(in the rows, 128 means zero)
Each named turn below is shown by a few rows before and after it. Which turns, in which order, take the first row of each later pair to the second? The first pair is answered.
Z770 (before -> after):
[ 96 112 148 157 138 127 143 140 120 113 118 130  95 112 153  91 158 185] -> [ 92 155 124 141 112 107 129 177  90 136 139 120 128  96 156  95 116 116]
[103 141 145 115 162 136 124 112 157 139 155 150 146 118 139 113 118 100] -> [114 120 155 122 169 145 104 123 141 145 116 145 135 118 123 101 142 158]
[156 161 134 121  88 126 100 165 100 170  75 138 170  92 111 156  85 138] -> [136 153 143 125 108 144 171  75 182 114 135 175 150 116 159 176  81  98]
[131 159 130 134 169 137 131  99 141 146 147 142 150 147 128 108 124  78] -> [142 131 147 144 180 150 116 103 130 149 106 136 132 150 107 100 152 146]
Z347 (before -> after):
[133 119 129 164 144 103 105 168  86 164 108  92 123 139  85  59 173 120] -> [108 131 106 129 119 104 109 198  63 133 120  72 123 117 102 103 164 112]
[140 132 128 134 141 141 127 125 124 132 141  92 125 128 145 134 130 117] -> [143 132 132 141 143 137 127 120 127 137 135  97 129 135 145 122 129 118]
[133 146 120 119  96 117 127 156 104 109 159 137 122 122 134 163  91 103] -> [125 116 129 133 135 131 154 115 136  81 173 144  92 144 142 140 125 125]
[152 123 140 162 148 115 116 117 138 172 126 162 145 143 115  76 113 108] -> [125 151 108 115 103 108 114 172  98 146 138 130 155 105 131 142  91  84]
Z833 (before -> after):
[ 90 144  79 125 107 146 134 161 102  86 174 112 115 152 133 144 128 129] -> [ 96 132  87 139 123 141 119 175  87 109 154 102 109 156 115 108 144 154]
[117 140  94 132 128 108 144 139 130 106 123  96 100 128 150 129 149 114] -> [123 138 101 142 133 105 133 150 123 128 113  95 105 132 135 106 152 121]
[120 165 117 101  75  98 116 111  85 149 114 114 158 134  97 126 133 113] -> [106 159 110  88  72 109 138  96 100 107 130 114 145 133 118 162 138 120]
Z470 (before -> after):
[142  96 158 156 135 156 126 101 138 118  81 147 115 124 116 156 152 208] -> [149  98 163 177 159 142 120 104 137 158  89 144 118 145 104  89 155 175]
[125  96 108 137 139 151 143 106 155 104 132 137 106 143 125 131 157 170] -> [130 100 111 152 155 141 135 110 152 132 139 134 112 153 117  84 156 142]
[125 136 125 101 140 151 149 107 152 103 172 119 117 107 133 155 127 109] -> [124 122 129 108 150 155 148 103 155 102 167 122 104 111 131 146 146 124]
[111 144 116 130 107 132 136 156 125  97 150 122  95 124 153 101 105  69] -> [105 137 117 120  98 141 140 151 127  75 143 123  90 115 154 132 105  89]

Each pair is 2 to 4 turns apart.
[129 102 138 157 139 131 148  85 160 121 153 161 137 147 144 124 154 124] -> [115 132 112 136 119 116 141 119 134 127 178 144 152 131 155 133 134  74] | Z770, Z770, Z347
[154 101 174 134 109 140 125  83 157 114 114 147 128 136 144 150  93 144] -> [159 110 164 127  94 132  92 131 114 142  88 127 137 122 121 142  95 158] | Z770, Z470
[164 162 137 150 114 119 115 111 150 181 112 163 176 116 122 101  73  83] -> [160 122 158 157 137 143 148  55 194 132 114 180 140 134 133 125 103 134] | Z770, Z833
[106 136 119 128 142 116 127 148 111 127 145 112 133 143 118 104 137  79] -> [113 135 118 126 133 116 115 165  96 135 128 109 140 136 109 111 135  96] | Z770, Z770, Z470
[112 173 110  93 104 119 148 117 146 115 147 117 133 114 168 175  73 109] -> [111 182 105 103 118 104 140 130 137 145 155 111 144 124 161 136  72  79] | Z347, Z770, Z770
[140 126 143 159 167 116 116 128 129 180 127 122 128 153 104  45 145  98] -> [ 98 155 101  90 110 122 139 160 110 106 166  97 125 109 149 170 114  69] | Z347, Z833
[159 112 154 147 121 144 125  87 157 126  78 162 129 128 124 159 129 182] -> [167 130 152 169 139 125 118  95 152 176  96 164 146 144 108  91 121 131] | Z470, Z470
[138 147 147 134 105  98  97 117 128 192 121 149 142 130 115 101  98 122] -> [127 107 156 138 126 113 102 114 128 159 101 134 104 135 107 109 145 196] | Z470, Z833, Z470, Z833
[131 110 138 112 111 160 120 118 123 101  91 137 128 108 122 178 128 186] -> [155 119 153 138 118 148  99 116 121 153  74 153 147 116 104 134 113 173] | Z347, Z833
[108  92 126 148 153 165 152 127 159  73 121 119  83 132 148 138 160 183] -> [142 157 120 133  78 149 115 156 133 124  98 150 150  96 143 180  64 124] | Z347, Z833, Z770, Z347
[115 110 144 130 128 161 164 110 160  63 151 140  94 159 147 169 146 171] -> [118 142 135 115  95 154 158 119 155  74 158 150 122 140 157 200 108 132] | Z347, Z833, Z347, Z347
[111 144 125 106  95 104 128  98 136  88 143 111 124 137 141 114 129  55] -> [131 126 140 132 109 101  91 127 104 135  92  97 123 144  99  63 152 106] | Z470, Z833, Z833
[145  96 149 121 126 148 141  95 145 108 111 153 118 127 133 152 137 194] -> [151 139 141 135 125 123 143  88 149 150 153 170 152 139 141 103  96  89] | Z470, Z470, Z833
[135 114 128 128 131 127 137 125 133 115 125 131 109 139 127 146 175 158] -> [121 138 107 117 121 113 137 155 115 125 150 113 124 130 131 141 160 106] | Z470, Z770, Z347, Z470
[115 101 124 125 158 152 129  92 149 129 119 120  93 159 130 128 159 168] -> [115 146  94  98 114 130  94 158  94 160 114  98 128 131 125 149 116 125] | Z770, Z470
[115 115 132 131 129 142 158  95 157 121 109 135 103 132  97 121 153 170] -> [123 146 115 131 119 114 130 133 122 173 117 122 132 128  87  76 127 108] | Z470, Z770
[140 131 128 143 135 124 159  94 146 132 160 149 127 154 119 105 114  99] -> [155 144 130 125  95 128 135 116 124 142 126 156 147 127 108 150  83 115] | Z770, Z833, Z470
[142 157 125 160 111 110 102 144 142 147 143 136 176 141  91  61  95  78] -> [123 163 115 132  89 122 136 122 167  89 174 143 170 128 127 134  85  67] | Z833, Z347, Z347, Z347
[140 142 116 125 132  96 106 131  89 152 178 114 151 123 133 102 101 120] -> [145 119 128 131 147 107  95 133  83 153 147 107 137 128 117  94 127 175] | Z770, Z770
[ 76 112 122 135 142 149 155  92 145 100 136 136  91 150 144 167 148 133] -> [124 120 152 162 128 144 118  83 145 157  84 172 126 149 117 146 115 144] | Z347, Z470, Z470, Z770
[158 130 140 138 107 121 130 109 148 126  68 144 134 127 127 148 111 178] -> [154 160 128 126  91 105 125 118 141 140  88 145 153 121 136 152  77 123] | Z833, Z770
[145 150 135 141 166 155 177  81 140 136 148 128 131 135  98  80 114 121] -> [145 179 120 109 108 154 160 117 110 129 131 123 157  96 103 150  72 117] | Z347, Z470
[150  71 140 180 158 151 152 127 141 160 107 124 152 166 104 114 137 175] -> [132  69 129 150 142 166 166 132 140 111 110 111 137 152 123 176 141 193] | Z770, Z833, Z770
[141 174 104 115  87 106  93 191  78 184 120 121 170 111 109 124  82  87] -> [157 121 158 156 131 151 159  46 195 121 127 196 132 152 138 147 102 142] | Z470, Z770, Z347
[118 162 127 101 109 120 188 109 128  62 177 147 137 121 177 173  91  93] -> [175 133 162 143 121 118 107 156  76 156  62 141 153 125  98 101 113 199] | Z770, Z833
[128 117 114 119 148 106 126 148 116 141 158 120 131 142 114  91 142  83] -> [122  89 118 109 150 122 129 152 116 109 135 112 109 138 112 123 172 149] | Z833, Z470, Z470, Z833
[138  99 169 127 121 143 114 128 116 120 116 162 108 116  95 141 125 176] -> [127 106 156 117 117 135 104 163  89 125 121 137 105 110  92 134 133 167] | Z770, Z833, Z770, Z833
[137 137 140 119 145 136 149 103 149  99 139 154 106 130 147 139 145 117] -> [143 136 144 123 148 136 147  96 152 102 133 157 108 135 144 129 146 123] | Z770, Z770, Z470, Z347
[ 99 115 118 112 121 106 153 114 130 109 208 114 114 147 157 108 139  53] -> [118 128 123 127 119  91 128 129 114 153 192 117 136 147 139  73 126  42] | Z833, Z833, Z833
[109 110 127 135 100  99  91 174 129 123 143 120 126 162 115 108 113 111] -> [100 100 129 126  96 116 113 145 155  81 148 129 112 159 131 151 113 127] | Z470, Z470, Z770
[129 116 146  87  98 151  94 133 139 106  55 111 149 111 112 165 119 187] -> [ 98 102 136  78 122 156 139 102 167  55 109 105 121 131 146 168 145 163] | Z833, Z770, Z833
[129 112 166 140 156 103 161  77 182  93 146 164 114 168 144 104 127  95] -> [118  96 145 126 152  95 107 179  90 115  95  98 102 146 101  86 172 167] | Z347, Z347, Z833, Z833
[123 172 115  96 100 119 114 160 106 144 130 136 145 123 140 150 101  88] -> [138 111 154 138 157 138 123 111 141 137 103 148 102 159 121 105 162 175] | Z770, Z833
[122 117 127 140 150 143 123 159  98 142 114 100 121 128 104 101 162 154] -> [144 135 135 146 137 139 110 151 105 171  98 127 148 123  96  99 127 131] | Z833, Z770, Z770, Z470
[118 101 186 170 168 137 129 106 137 124  71 127  99 140 112 100 168 192] -> [123 116 179 144 117 147 114 116 128 108  51 139 119 107 119 179 127 204] | Z347, Z770, Z470, Z770
[119 122 119 117 107 153 147 117 144  82 130 143 118 117 141 181 133 152] -> [133 148 124 135 105 137 142 103 158 124 147 165 148 126 143 139  98  88] | Z347, Z770, Z770, Z347
[104 127  85 104 128 114 123 186  90 121 164  81 140 137 121 142 151 142] -> [144 118 122 151 154 110 109 149 114 179 138 116 152 159  98  73 147 152] | Z347, Z347
[ 74 143  86 107  84 109 115 159 107  94 130  88 119 138 159 127 160 129] -> [124 120 138 166 119 114 108  97 159 144 101 138 125 176 136  56 160 154] | Z347, Z347, Z770, Z770
[128 109  99 109 112 120  97 188  76 156 124  48 136 141 115  99 163 138] -> [116  77 117 112 134 148 161 101 157  78 157  81  98 159 155 149 182 161] | Z833, Z470, Z347
[165 158 164 139  89 133 136  61 184 137 117 198 167 122 151 163  60  88] -> [183 119 185 166 114 138  95  85 156 172  50 182 151 133 102 114 104 186] | Z770, Z470
[147 137 128 151 119 129 102 127 135 142  69 129 113 127 105 147 124 168] -> [128 138 113 130 109 134 124 123 143 100  93 122 102 116 127 187 125 161] | Z470, Z833, Z347, Z770
[105  98 129 118 151 144 147 126 114  79 146  96  89 122 124 141 173 164] -> [138 110 156 158 169 132 143  83 153 138 149 139 115 151 112  71 145 114] | Z770, Z770, Z347
[114  95 139 152 155 128 179  65 165  60 179 153 105 153 178 103 161 108] -> [180 119 164 177 118 110  82 128 100 183  69 162 162 132 108  62 118 156] | Z770, Z770, Z770, Z347
[117 129 137 148 148 124 175  75 168  72 181 127  97 148 155 135 152 101] -> [128 102 151 153 157 134 151  92 147  70 131 113  80 145 131 137 182 184] | Z770, Z347, Z770, Z770
[156  97 156 157 136 138  94 127 113 143  62 138 118 133 100 118 149 220] -> [ 99 122 127 127 142 139 173  74 168  64 183 143 109 143 173 156 134 103] | Z470, Z770, Z833, Z470
[113 160  93 111  79 106  89 195  67 135 113 133 166  99 115 170  78 119] -> [152 155 135 141  84 121 114 103 143 137 108 202 175 117 125 178  48 124] | Z770, Z347, Z770, Z833
[110 113  89 148 147 112 133 213  91 136 124  54 119 119 117 139 155 210] -> [109  89 110 173 186 127 173 142 148 113 149  80  95 150 132 113 181 212] | Z470, Z770, Z770
[100 139  95 121 110 128 115 175  90 150 120  79 133 112 130 132 146 137] -> [ 86 135  90 123 126 124 137 160 103 134 151  77 124 122 144 118 157 114] | Z347, Z770
[144 144 113 127 133 112 102 149  78 135 132  97 146  92 128 155 123 134] -> [148 111 131 138 149 129 111 124  99 118 118 104 122 103 123 155 150 183] | Z770, Z770
[ 97 122  90  87 124 121 104 174  79 115 140  78 115 102 137 167 138 129] -> [130 118 116 135 161 108  86 153  90 189 123  98 134 132 105  71 139 115] | Z833, Z347, Z833
[114 143 116 140 149 104 168  97 133 117 153 138 105 142 120 123 159  86] -> [125 123 126 131 135 112 134 137  98 120  95 120 100 124  94 144 175 167] | Z470, Z470, Z470, Z770
[112  96 127 139 170 129 138 108 125 110 121 108 103 146 129  98 182 164] -> [107 157 101 118 130 104 134 132 111 135 159 110 148 131 146 107 117  57] | Z470, Z833, Z347
[135 129 127 134 153 123 111 122 150 153 143 130 127 144 116 110 138 150] -> [114 141 105 105 140 118 118 141 132 128 162 106 128 131 129 141 133 131] | Z770, Z347, Z833
[128 123 140 146 163 120 125 126 122 158 108 109 113 140 106  87 147 138] -> [ 99 129 113 120 158 118 143 140 111 126 142  85 102 132 128 111 155 112] | Z770, Z347, Z833, Z833
